50 stands for zero in the data rows.
Each row below has a hidden score, from 0 to 30, with 15 about the middle. What is it? The score is a weighted sum of the row's numbers plus the product of two more (or one squared), each taken from its middle value.
[78 57 39 63 66 49 51 80 30 63 49 55 41 68 34 40 42 47 61 56 58 68 49 74 62 64 60 70 41 35 36 46]: 18
[49 43 37 40 51 31 44 33 59 43 64 44 67 42 57 59 51 59 66 48 44 57 38 60 39 35 39 44 39 63 40 43]: 16
[44 45 35 39 50 69 58 32 52 51 31 33 39 37 36 27 47 39 54 36 41 31 52 23 50 55 53 59 46 33 54 33]: 15
[34 46 51 52 69 49 42 39 59 52 43 92 45 50 51 71 66 49 37 64 49 28 51 38 50 65 40 47 99 45 40 64]: 16
[59 42 54 83 54 84 65 65 35 58 52 42 33 78 53 58 53 36 59 47 42 43 36 73 52 56 45 49 49 50 50 44]: 17
[28 56 47 49 63 46 48 43 61 50 45 97 36 45 57 74 65 52 36 77 54 27 50 43 44 58 38 40 90 49 46 60]: 13
[44 51 45 46 46 58 63 36 58 48 38 29 36 28 44 41 42 50 49 42 44 38 54 29 49 41 55 58 45 35 51 32]: 15
[45 40 61 48 34 49 30 65 41 50 33 51 56 76 58 32 50 58 36 53 36 47 33 34 57 44 41 24 38 45 56 74]: 26
[73 44 51 72 47 69 70 68 36 71 38 41 29 38 48 48 34 39 53 62 41 39 37 50 48 37 52 69 45 46 43 31]: 18
[34 41 23 49 54 30 45 35 60 35 72 50 79 45 54 56 63 71 91 49 45 43 37 54 47 41 32 54 44 58 39 40]: 21
[61 32 53 88 57 74 58 65 29 58 53 43 42 79 55 61 45 37 62 58 39 51 39 78 50 56 42 48 50 50 52 51]: 13
[39 52 42 46 53 80 67 34 62 31 32 40 50 41 36 42 36 66 60 35 56 35 47 39 65 47 77 67 44 41 61 41]: 29
[36 51 54 40 78 42 37 41 41 60 53 83 45 29 45 60 53 27 34 66 50 29 53 38 39 51 29 47 81 38 62 51]: 15
[57 63 45 34 48 37 37 52 46 60 45 43 60 63 30 43 36 41 37 32 71 85 87 51 70 70 51 43 47 42 43 52]: 17
[25 59 50 35 84 49 40 43 49 56 49 84 46 40 51 62 66 26 36 78 46 43 43 43 43 46 30 51 78 41 63 52]: 13
[32 56 51 33 75 46 40 46 47 58 54 81 40 34 52 62 55 29 32 74 48 40 52 43 38 46 36 53 81 45 61 57]: 12
[37 42 29 47 57 41 48 32 65 35 80 47 79 41 60 62 58 62 83 53 49 45 38 60 46 44 30 47 37 64 35 46]: 19
[33 61 52 38 50 39 49 44 59 54 46 72 40 41 56 75 53 38 33 59 45 36 63 39 34 45 42 36 71 38 50 49]: 15
[46 41 73 42 32 38 28 55 42 42 38 46 49 54 55 32 54 66 39 47 38 57 42 34 48 41 39 19 44 51 52 67]: 6
[40 42 71 33 30 34 32 59 42 48 41 39 47 45 57 41 47 56 38 43 38 58 46 38 39 40 38 29 42 55 56 60]: 9
[67 48 41 75 66 60 56 84 27 75 40 50 35 66 48 46 47 45 59 97 53 55 38 67 46 40 47 71 44 67 40 52]: 9
[41 31 82 36 32 42 31 59 40 36 38 47 52 48 56 39 55 59 32 44 37 53 53 41 46 44 41 32 46 51 59 76]: 13
[60 50 45 55 59 72 69 56 36 57 35 32 33 42 40 47 37 40 59 52 42 39 41 37 57 43 55 58 40 36 44 30]: 19
[37 45 47 42 28 62 31 64 34 37 28 46 57 67 43 29 44 62 47 50 38 37 23 39 71 50 47 31 30 36 62 61]: 24
[33 58 39 53 60 44 51 42 61 57 45 78 43 46 50 81 75 45 35 77 53 34 48 41 38 58 34 37 87 48 37 59]: 15
[48 64 46 40 42 56 64 40 58 46 39 28 34 30 38 45 39 52 41 40 45 44 55 27 46 43 50 53 47 41 47 36]: 16
[55 73 47 38 57 41 44 46 44 68 34 42 57 66 32 37 46 38 37 26 77 73 82 47 89 80 52 50 43 44 43 52]: 18
[43 35 79 34 25 34 30 58 37 46 33 40 47 41 58 27 60 67 36 41 39 54 46 42 45 41 40 36 41 50 55 75]: 9
[28 46 55 37 83 52 34 38 46 56 55 82 51 30 50 58 54 28 44 71 45 44 47 47 46 50 31 54 68 41 59 53]: 15
[33 57 37 60 50 75 68 39 67 28 45 59 44 66 48 58 33 68 59 35 57 33 45 41 65 48 69 78 46 68 66 43]: 27
[61 73 48 35 48 39 44 51 47 63 43 45 55 52 30 37 48 31 42 34 71 78 88 56 65 65 55 49 46 39 46 44]: 13
[68 42 48 72 56 56 60 87 31 80 39 44 38 66 45 39 41 45 53 84 53 56 39 66 46 37 53 66 44 68 40 50]: 11
[65 40 49 78 61 66 65 85 28 73 41 46 37 66 47 45 46 47 54 86 51 50 36 75 43 42 51 69 43 63 39 48]: 11
[60 74 48 34 52 35 34 41 52 64 38 45 56 59 32 43 43 40 36 38 77 81 88 58 66 82 52 45 48 43 35 56]: 11
[57 65 48 43 59 41 44 42 47 70 32 41 63 72 32 43 45 35 41 28 80 78 74 53 92 75 50 44 45 42 38 44]: 19
[33 44 37 40 49 75 51 38 51 49 31 38 47 49 34 29 48 50 60 37 44 25 39 25 63 61 67 54 40 35 56 40]: 14
[35 49 41 58 65 46 50 44 64 58 44 77 41 46 58 83 74 50 36 75 45 35 48 37 42 67 30 39 84 39 34 56]: 14
[50 27 46 74 67 60 55 52 28 48 68 49 57 78 50 56 67 44 84 42 38 47 36 78 59 51 44 44 46 46 42 52]: 16
[53 32 42 82 69 58 58 51 31 46 64 47 63 78 56 52 72 36 83 49 35 55 33 76 53 56 40 46 42 43 41 51]: 14
[54 55 65 55 37 67 52 38 55 43 58 53 49 45 71 57 28 53 48 62 91 40 52 50 43 53 68 62 64 78 93 54]: 7
[39 47 35 44 55 71 56 35 53 43 33 38 39 49 32 31 45 49 58 34 59 32 60 37 62 62 72 65 39 32 57 40]: 15
[50 45 26 48 58 24 45 42 63 37 72 56 77 41 57 68 78 44 61 53 43 51 41 56 35 36 63 62 43 53 37 45]: 13
[57 44 46 77 56 62 66 84 28 69 41 48 36 65 55 50 48 49 59 89 48 54 35 74 46 44 54 77 41 65 41 52]: 10
[77 50 41 60 60 55 46 69 35 64 50 54 38 64 33 40 44 49 65 43 52 65 47 78 61 75 57 74 45 38 32 46]: 19
[53 51 41 51 57 73 66 47 51 51 30 31 27 45 40 37 39 48 54 42 43 34 44 37 57 52 59 60 37 33 48 33]: 15
[48 44 26 55 70 35 50 31 66 26 74 47 87 40 46 58 73 51 75 44 46 43 36 56 44 35 76 65 40 57 36 40]: 12
[64 40 58 93 42 64 66 68 33 70 54 45 36 69 55 60 51 31 48 50 32 54 47 80 33 47 40 37 50 47 50 44]: 14
[54 67 43 40 54 42 45 45 50 76 40 41 67 65 29 35 42 39 39 34 72 78 80 52 98 75 50 44 42 46 42 49]: 18
[53 48 39 40 46 57 60 39 55 47 38 31 42 31 38 39 43 45 42 46 49 35 61 33 42 50 61 60 44 37 55 30]: 13
[23 56 63 36 78 48 33 46 46 64 50 81 42 28 49 63 56 31 35 74 49 39 52 41 39 47 31 43 77 41 59 58]: 15
[41 33 78 36 30 40 35 59 35 45 33 44 46 45 53 34 61 64 39 40 36 49 47 36 47 42 46 28 48 43 59 72]: 18
[43 50 31 44 50 32 54 37 70 45 78 48 64 42 55 68 63 56 71 44 51 58 41 56 37 34 38 45 41 62 39 43]: 18
[55 38 33 52 65 45 53 35 66 37 75 48 80 49 51 60 68 59 69 50 34 52 39 56 46 34 71 64 37 61 39 48]: 16
[49 56 42 41 45 64 66 35 61 44 40 30 34 28 45 42 41 53 46 39 40 37 52 30 48 45 59 60 37 43 48 33]: 13
[44 44 25 54 62 45 53 30 68 32 74 42 75 40 50 56 68 58 74 45 39 43 35 51 45 38 76 69 42 52 38 33]: 11
[43 35 74 39 34 39 38 57 43 46 38 48 49 50 53 36 50 59 36 41 39 60 48 39 38 36 33 24 45 45 50 61]: 14
[58 41 52 98 59 75 73 70 30 69 52 47 31 83 53 58 56 31 60 51 36 46 47 79 57 53 42 42 46 54 50 46]: 14
[30 62 58 32 55 36 50 43 60 55 47 73 39 31 49 65 59 33 33 64 51 45 60 41 31 51 33 43 71 37 50 49]: 15
[50 64 45 34 52 73 47 38 57 43 40 32 35 33 45 51 44 56 43 41 42 46 45 30 72 53 48 60 44 36 48 28]: 17
[49 38 45 79 68 55 58 55 38 44 72 47 55 77 57 60 76 39 70 41 33 47 38 86 58 59 38 41 48 41 45 53]: 16
[57 52 64 59 37 70 42 42 66 49 51 57 52 38 70 60 34 57 50 68 90 37 50 51 51 53 73 55 72 75 96 62]: 8
[61 66 46 37 57 43 39 45 50 52 44 42 55 57 32 34 40 48 36 27 77 70 82 53 78 79 52 54 40 46 33 53]: 20
[38 56 37 49 58 81 71 37 69 22 43 47 46 55 46 53 36 82 61 31 52 37 42 37 67 46 81 80 46 65 69 36]: 19
[43 51 41 42 45 58 75 39 60 51 33 33 37 34 42 34 43 44 48 44 46 32 60 30 43 44 59 57 40 36 51 36]: 13
[51 45 34 53 58 42 53 37 66 32 69 47 96 40 52 56 71 59 64 51 43 45 36 53 45 38 82 68 36 61 37 45]: 11
[39 41 60 32 32 42 34 52 38 43 44 42 53 48 56 39 51 58 38 51 38 51 42 38 44 41 40 25 50 46 52 70]: 10
[23 46 50 37 93 49 39 43 45 51 55 79 56 36 52 58 55 25 39 72 44 34 43 37 41 52 40 59 71 43 59 54]: 11
[63 58 59 58 33 66 48 42 55 47 56 54 57 44 75 54 35 51 44 63 84 42 50 50 48 50 71 62 67 76 91 58]: 18
[41 59 54 46 70 47 46 44 48 56 45 87 45 40 58 69 59 29 34 67 44 39 58 42 36 50 30 33 81 40 49 51]: 14
[56 72 68 58 34 50 67 43 63 38 55 52 51 46 62 60 30 49 38 52 66 42 64 50 39 42 72 56 60 88 75 52]: 5
[70 47 47 74 56 53 67 78 31 78 40 45 30 58 58 52 46 35 50 64 41 57 45 67 42 35 46 49 40 50 37 48]: 14
[67 44 47 73 56 62 57 92 36 79 31 48 38 70 44 42 39 41 50 86 53 52 36 66 43 38 50 72 41 67 39 48]: 18
[47 24 64 61 38 58 37 65 29 47 41 46 55 89 58 37 65 57 62 47 35 51 29 50 59 48 38 33 37 40 49 78]: 15
[41 43 32 46 44 32 42 37 66 40 71 47 66 45 56 59 56 51 79 45 44 58 41 52 43 43 27 47 34 58 38 33]: 23
[50 60 34 41 43 52 38 51 41 45 54 48 54 54 31 37 43 67 51 43 62 67 63 58 66 96 64 77 52 32 40 58]: 15
[49 33 83 59 36 51 33 77 33 61 39 45 53 83 60 37 53 48 46 51 39 49 29 48 49 47 40 25 38 47 56 83]: 11
[63 76 44 34 53 35 37 49 46 62 49 43 57 54 27 40 39 41 38 37 67 76 81 51 69 81 60 49 48 35 31 44]: 10
[41 41 45 33 51 92 39 45 49 42 29 34 47 54 48 39 41 68 51 42 39 31 40 26 96 55 57 43 36 36 54 50]: 18
[37 38 26 48 58 41 59 41 67 29 72 57 84 46 55 66 68 60 84 55 46 47 36 64 46 42 45 62 33 61 45 45]: 20
[55 65 47 34 57 79 49 42 57 40 41 35 35 37 49 49 37 69 46 34 34 45 39 40 80 47 49 56 47 42 43 27]: 19
[53 68 51 37 51 70 53 40 59 41 42 33 37 33 51 55 41 60 38 41 43 43 45 27 65 45 56 62 45 41 46 34]: 15
[47 50 33 52 68 30 43 36 61 27 84 47 80 32 58 64 80 54 59 54 41 40 38 54 42 34 62 55 43 51 40 43]: 8
[40 27 75 35 34 47 29 50 30 34 28 38 50 59 55 34 67 91 53 31 40 44 51 43 61 50 35 34 50 49 57 93]: 20
[48 71 54 51 33 38 63 47 57 40 51 54 47 62 54 56 28 53 39 39 72 55 61 48 41 40 78 59 61 86 84 52]: 9
[51 52 49 38 41 45 25 53 43 44 45 39 60 61 27 31 42 60 46 38 50 75 64 46 74 90 66 59 50 36 45 70]: 14
[56 63 59 48 34 46 66 44 65 35 55 50 50 50 67 52 25 59 43 52 78 42 62 52 44 44 83 56 56 93 84 46]: 2
[46 47 31 39 47 34 58 34 71 43 71 46 58 40 55 64 57 51 59 49 45 51 44 54 39 38 41 50 39 61 37 41]: 17
[59 70 62 50 32 54 62 44 67 43 59 58 53 40 62 58 29 53 38 48 73 53 60 44 41 40 67 58 63 72 81 50]: 17
[29 55 50 40 68 46 40 41 48 53 51 75 45 42 47 66 55 31 41 67 49 43 48 46 39 48 35 47 77 42 63 52]: 16
[57 61 63 53 34 48 67 43 65 37 64 54 54 38 67 60 24 63 44 49 83 47 66 52 40 42 76 55 61 91 74 48]: 7
[61 80 45 37 42 30 37 53 50 53 56 46 53 52 31 38 41 41 36 37 65 94 80 53 59 74 56 58 48 40 41 51]: 16
[47 38 29 53 67 39 50 33 69 33 71 39 90 47 54 59 70 52 72 48 44 43 47 56 42 34 73 59 37 61 37 52]: 10
[67 57 59 49 33 58 56 43 64 42 57 47 42 50 72 53 35 55 42 61 73 39 54 56 45 43 71 50 67 74 86 46]: 4
[41 23 63 60 50 55 33 71 34 40 34 42 52 92 58 39 65 59 61 34 33 45 34 54 58 47 37 30 36 44 50 76]: 19
[48 45 32 58 67 43 55 32 60 25 72 41 93 43 50 55 70 53 59 49 38 46 31 52 46 33 84 62 41 59 39 44]: 9
[52 57 44 39 45 53 66 41 65 47 35 39 37 33 38 40 39 46 45 38 45 31 59 33 46 42 53 58 46 38 52 29]: 18
[46 51 35 47 45 33 53 33 67 40 84 49 62 34 60 52 55 57 66 48 46 58 47 53 33 31 40 47 39 52 40 38]: 20
[72 41 58 66 48 51 72 67 33 75 64 45 30 53 56 64 48 26 43 53 34 66 47 67 39 48 40 41 47 47 49 40]: 20
[66 42 52 91 53 83 73 80 32 60 51 47 34 75 60 53 42 37 61 54 50 46 38 71 48 46 53 51 52 56 54 51]: 26
[35 48 32 46 47 78 60 32 58 54 28 39 52 54 36 31 41 45 64 28 60 32 55 38 68 66 77 60 40 38 59 37]: 17
[67 70 46 41 43 35 37 55 47 55 52 48 47 45 30 43 41 44 31 39 61 76 92 51 54 67 55 57 50 40 42 51]: 13
[68 40 57 72 51 43 72 64 32 67 58 46 29 60 55 57 49 32 45 47 39 56 54 70 39 43 41 31 50 45 49 38]: 14
[76 44 39 65 61 62 48 73 30 58 52 56 41 71 37 39 44 46 59 60 58 66 45 75 64 77 55 84 44 36 34 50]: 23
[49 56 41 36 46 60 64 32 57 50 41 32 35 36 50 37 42 52 50 38 45 40 51 29 47 43 58 58 46 33 44 27]: 12
[37 47 49 39 49 81 43 39 46 34 34 32 43 48 43 30 42 72 52 41 38 39 35 25 77 52 51 51 34 40 57 46]: 14
[57 56 66 57 36 65 48 46 53 39 60 47 56 46 60 59 27 56 49 72 85 39 50 54 50 62 70 64 68 82 99 54]: 4
[68 65 65 56 29 52 59 50 59 43 58 54 49 45 66 60 24 56 41 56 74 50 59 47 39 42 70 47 66 88 86 49]: 5
[35 56 46 53 67 39 47 42 65 57 33 76 44 45 55 78 79 44 38 75 51 33 54 38 39 62 33 42 85 33 39 61]: 13
[45 32 77 38 25 39 27 58 36 50 31 47 50 55 52 40 59 62 40 38 36 52 46 42 46 31 40 32 43 49 60 74]: 20
[57 48 57 31 40 39 30 56 48 50 44 50 66 57 28 28 40 58 36 34 67 77 71 50 74 81 58 45 50 33 42 65]: 22
[63 42 55 85 56 84 73 71 28 65 47 43 37 73 58 52 37 37 63 55 49 41 38 77 51 52 50 52 50 52 43 51]: 17
[47 41 80 35 32 39 28 58 42 42 43 47 46 47 58 30 51 56 38 43 39 55 48 43 39 36 42 26 41 41 55 62]: 7
[23 55 54 36 84 50 45 41 43 55 59 88 45 36 47 64 58 25 41 73 51 43 40 50 43 52 33 61 68 43 62 60]: 18
[32 51 44 54 63 42 48 45 59 58 38 81 42 47 53 77 74 52 38 69 45 30 48 37 43 67 36 41 95 40 39 53]: 14
[37 59 56 39 50 35 39 45 60 61 54 68 42 30 51 69 51 29 31 64 45 41 57 41 35 45 33 37 72 40 51 44]: 14
[46 42 34 47 45 67 71 36 57 50 37 31 39 33 40 26 45 45 52 40 43 32 54 29 51 43 70 56 40 36 50 38]: 14
[45 25 69 63 42 54 31 66 37 49 36 47 50 82 58 37 61 54 69 48 33 51 29 54 59 45 36 32 39 43 51 79]: 13
[33 67 54 43 61 36 46 45 58 52 54 77 37 27 46 72 58 31 29 70 53 45 60 43 31 47 31 41 75 39 54 48]: 14
[70 40 54 79 47 52 68 84 33 78 41 41 37 55 51 51 38 36 45 69 38 59 46 65 34 44 42 50 40 54 40 46]: 14
[73 43 41 69 61 65 65 87 38 69 40 51 29 55 48 44 49 45 51 82 51 51 42 74 42 45 49 69 46 57 36 58]: 17
[53 44 30 52 60 30 53 36 61 31 80 43 86 42 56 61 69 53 62 53 43 47 38 61 45 38 77 58 39 56 41 47]: 10
[37 55 39 43 45 66 70 43 59 55 28 34 38 38 36 29 47 46 53 37 42 40 51 28 51 53 71 61 42 37 51 38]: 13
[21 50 49 39 84 51 37 39 46 56 50 82 51 36 49 56 53 27 42 75 45 37 52 48 45 51 39 57 72 41 59 55]: 12
[69 52 33 60 57 61 44 68 34 60 50 48 37 65 24 36 49 50 61 45 55 67 52 67 73 74 62 77 44 31 32 49]: 20
[59 62 45 43 53 47 41 48 50 58 45 42 56 59 23 33 42 44 39 34 76 65 79 52 88 79 50 50 43 37 36 49]: 19
[71 44 59 74 49 46 68 75 42 75 56 41 37 57 58 60 54 34 46 52 38 64 47 72 35 48 39 45 50 48 46 41]: 13
[60 64 66 48 30 45 60 44 64 51 60 47 51 36 69 57 30 52 41 47 72 48 59 47 33 43 77 53 59 78 76 53]: 5
[47 60 42 43 45 61 61 41 66 47 46 31 36 34 34 40 41 53 45 43 44 41 47 29 51 46 55 50 47 42 50 31]: 15
[25 50 51 30 77 51 41 45 44 51 55 84 49 32 44 53 67 25 41 70 50 40 42 45 45 47 35 53 72 38 70 57]: 16
[46 33 85 37 28 41 36 55 40 47 36 42 46 48 61 40 58 68 35 40 39 56 50 42 42 37 42 29 49 51 56 71]: 17
[76 47 47 68 55 55 66 79 30 71 38 43 29 55 52 45 37 39 48 69 46 39 36 59 43 41 47 56 46 57 41 42]: 15
[53 76 55 56 30 50 64 47 57 35 52 56 48 53 61 60 30 50 39 48 72 48 64 51 44 40 75 52 60 92 87 44]: 10
[39 69 60 39 58 38 50 45 55 61 56 70 39 28 53 74 52 38 30 68 49 45 59 44 34 48 33 47 74 44 52 52]: 15
[37 43 32 47 46 32 51 34 59 40 76 54 66 40 61 55 58 58 80 44 45 51 43 58 33 36 32 44 39 53 35 42]: 21
[46 50 37 40 43 28 52 37 59 37 75 53 60 38 60 61 56 49 59 47 44 59 48 51 32 32 33 44 40 63 43 37]: 18
[35 43 39 43 49 74 48 42 55 43 26 33 52 50 35 24 42 52 60 42 48 38 41 30 80 59 74 55 38 28 49 44]: 16
[65 46 51 79 61 63 74 75 33 66 44 52 30 77 57 52 45 44 68 74 53 41 41 64 53 47 52 65 45 66 45 53]: 10
[48 50 31 49 66 33 48 36 69 36 78 53 72 38 52 69 75 52 58 55 42 51 41 52 36 39 59 52 44 52 41 48]: 12
[66 72 62 38 41 34 38 50 44 52 43 47 62 55 34 41 42 36 37 35 73 81 82 45 73 77 59 49 50 44 48 52]: 10
[37 40 31 43 53 42 48 32 67 36 80 51 77 49 62 62 63 58 91 45 47 55 28 63 44 39 36 54 37 57 38 43]: 21
[47 52 35 37 48 33 56 40 61 37 77 52 64 30 53 62 63 53 63 49 42 57 45 51 28 36 42 50 33 50 37 42]: 15
[65 38 57 82 57 67 69 61 29 66 57 45 35 66 58 60 58 30 61 48 38 56 44 76 46 60 36 38 46 42 49 44]: 11
[50 43 77 36 26 42 25 58 46 56 41 40 55 47 55 26 52 58 37 41 40 51 50 42 39 38 42 28 40 47 54 63]: 10
[46 46 35 48 53 33 54 36 77 24 81 48 76 40 60 55 60 51 65 45 41 59 39 57 36 36 44 49 37 61 35 38]: 26
[59 64 31 40 41 46 28 56 44 48 54 49 56 62 23 29 41 70 41 36 52 76 66 53 68 99 61 73 52 31 40 53]: 23
[66 66 41 40 52 36 44 49 44 64 45 46 54 60 24 39 40 45 44 30 75 73 87 51 78 73 51 51 44 42 43 52]: 18
[29 51 59 36 77 50 40 51 48 56 40 87 43 37 58 53 53 29 35 74 46 37 47 38 34 48 33 44 66 32 64 63]: 16
[65 41 63 77 52 51 66 69 37 73 54 45 30 57 58 57 52 26 49 49 41 58 58 67 40 45 42 44 51 46 53 48]: 11
[43 44 41 45 51 71 62 39 61 45 32 40 42 46 36 30 34 50 61 31 51 33 48 27 64 52 71 57 40 36 58 36]: 18
[41 40 63 48 36 47 25 62 33 47 32 50 53 73 53 33 51 57 38 55 33 46 31 32 55 42 35 26 37 49 61 77]: 19
[62 68 70 55 33 52 59 47 62 42 63 48 49 43 61 60 33 49 47 64 78 47 60 50 37 44 78 57 62 81 85 49]: 1
[52 54 63 56 34 67 51 43 59 40 64 56 58 45 69 54 34 60 47 64 99 38 47 48 51 46 67 57 66 71 91 59]: 14
[62 59 69 56 36 68 54 43 57 38 62 47 58 44 75 54 33 60 46 60 84 39 54 40 50 49 81 57 69 82 94 57]: 2
[43 36 63 46 32 45 29 68 39 52 38 49 56 67 57 34 50 56 39 51 34 47 30 39 51 45 37 27 41 51 56 78]: 20
[39 28 90 42 39 47 32 48 40 34 36 43 56 58 53 31 64 83 57 26 41 49 51 43 56 45 45 44 45 40 48 91]: 21
[35 47 25 50 47 37 48 37 62 34 76 47 79 48 55 58 67 66 89 49 52 53 32 58 41 45 31 57 38 62 41 42]: 28
[57 65 43 42 60 47 39 46 49 72 40 39 62 67 33 45 42 39 36 32 80 69 85 49 85 73 49 39 37 51 36 56]: 17
[43 20 83 34 41 52 25 60 36 43 31 36 59 59 57 30 78 91 57 35 45 47 47 48 55 47 38 41 46 47 50 80]: 16
[67 36 56 84 53 69 70 71 30 67 56 47 33 73 59 55 58 28 52 48 41 57 47 79 48 57 48 46 47 47 52 40]: 12
[65 36 51 92 55 77 65 66 27 65 50 47 40 82 57 54 52 30 56 42 37 51 43 72 50 53 45 43 41 46 49 42]: 25
[68 51 44 64 67 64 59 87 30 78 41 53 34 67 36 47 43 39 60 87 55 51 43 68 50 41 54 71 40 67 37 54]: 14
[62 40 65 74 48 47 68 68 34 71 52 44 32 51 55 59 51 33 48 47 37 56 55 69 37 48 39 39 51 42 46 38]: 16
[30 59 44 53 67 48 48 44 59 55 40 77 45 45 55 76 63 50 36 64 49 28 56 37 42 54 33 47 87 37 44 63]: 19
[41 42 40 39 42 67 50 39 50 40 36 41 50 46 38 26 42 49 58 36 45 34 38 34 78 62 68 47 40 33 55 38]: 16
[44 32 73 32 37 41 29 56 43 42 38 42 47 54 60 37 57 71 44 40 42 53 54 44 43 38 43 33 46 56 57 76]: 10
[55 58 45 41 57 90 47 40 52 40 40 33 30 36 50 49 37 69 41 32 43 47 44 30 73 48 48 61 47 42 45 27]: 23
[62 72 50 42 52 41 37 51 49 65 51 41 66 55 30 40 44 42 42 30 74 86 88 56 65 76 45 46 51 43 43 47]: 17
[36 55 33 49 57 74 65 35 60 27 35 47 43 47 43 48 39 71 61 39 46 31 45 34 62 48 81 76 47 48 61 34]: 16
[54 63 63 56 28 51 60 48 64 38 55 59 49 51 62 59 27 57 43 45 78 49 63 52 42 41 74 61 59 87 91 52]: 12
[52 30 38 74 64 55 59 47 34 47 64 48 58 87 47 58 79 33 84 38 36 50 38 96 61 57 33 44 45 41 39 52]: 18
[62 53 62 53 33 68 47 44 59 39 59 57 63 41 71 53 27 51 50 68 81 33 39 51 49 51 69 62 65 66 97 61]: 17
[63 46 57 68 45 52 75 63 35 67 52 36 31 50 52 60 51 26 43 45 37 63 50 71 41 48 46 34 56 45 46 36]: 23
[38 45 50 41 41 74 38 44 46 39 37 32 43 47 48 37 47 76 48 41 33 37 34 26 83 50 47 51 41 36 53 46]: 16
[55 60 67 58 34 58 58 46 71 45 68 50 50 41 69 60 29 53 44 57 79 51 62 49 44 47 66 63 61 83 85 51]: 9
[49 34 70 52 39 60 31 80 28 60 39 52 45 74 58 34 55 45 49 53 36 48 35 53 51 46 38 34 44 50 54 69]: 19
[75 53 35 65 64 53 49 80 32 67 51 52 44 65 29 39 45 42 63 53 62 68 39 71 59 73 59 75 48 47 33 55]: 21
[73 45 59 68 42 51 62 64 41 77 56 41 37 56 55 55 50 28 39 53 39 63 44 58 36 47 40 38 47 41 40 47]: 13
[32 54 42 57 60 49 46 42 61 46 36 77 47 53 51 70 71 56 38 61 52 29 44 34 57 67 35 43 99 44 43 61]: 19
[46 41 34 49 50 34 47 38 66 27 78 49 74 37 52 59 69 48 63 52 39 54 41 61 38 32 57 51 47 62 36 36]: 12
[50 38 28 53 67 37 54 29 65 30 77 47 82 47 51 47 60 52 67 45 41 48 38 62 41 35 81 65 42 56 37 43]: 10
[71 34 55 92 56 76 58 77 33 62 47 49 37 78 51 50 48 35 62 76 48 43 38 76 48 53 47 57 50 57 46 49]: 13
[29 62 41 52 64 41 46 44 56 61 46 75 44 44 54 75 71 45 33 75 52 23 53 39 49 66 35 39 82 40 40 52]: 11
[41 53 49 54 59 39 48 39 62 54 37 82 42 47 51 86 69 52 34 62 50 31 49 41 49 66 33 38 89 40 40 57]: 25
[41 49 43 50 79 42 48 35 59 35 67 82 74 37 52 72 76 40 48 63 39 29 35 45 44 43 57 52 55 42 43 59]: 15
[33 60 60 43 56 36 47 43 57 57 46 70 39 32 53 70 52 38 33 64 40 40 65 41 34 47 38 41 73 46 48 45]: 13
[37 55 59 51 69 46 49 52 54 55 47 90 39 45 54 85 53 33 33 69 46 35 52 45 39 50 32 37 89 42 50 56]: 21
[59 64 61 57 31 51 61 46 66 46 60 51 44 43 69 58 30 53 42 56 78 51 61 48 37 49 76 60 66 83 81 49]: 5
[64 36 57 87 58 77 68 71 28 59 48 43 37 72 56 48 44 35 60 50 41 49 39 78 56 56 51 50 45 47 46 47]: 15
[53 61 48 42 51 68 55 41 57 43 41 32 34 34 51 51 41 73 42 37 35 39 48 37 57 47 49 55 42 46 43 24]: 14
[53 29 42 82 80 55 45 53 33 44 67 49 60 80 52 59 74 38 79 43 37 48 29 86 57 55 41 42 41 49 37 49]: 13
[56 61 40 44 49 76 47 38 48 40 45 32 37 35 43 53 41 70 46 41 36 41 43 32 66 44 43 63 45 40 46 32]: 20
[57 55 48 38 55 77 50 39 55 41 38 34 35 31 46 54 41 73 45 32 38 46 45 38 68 45 53 64 44 44 51 31]: 23
[67 46 55 69 57 53 68 79 28 75 39 48 34 63 54 53 41 39 51 75 50 51 41 76 41 38 41 50 45 56 43 47]: 14
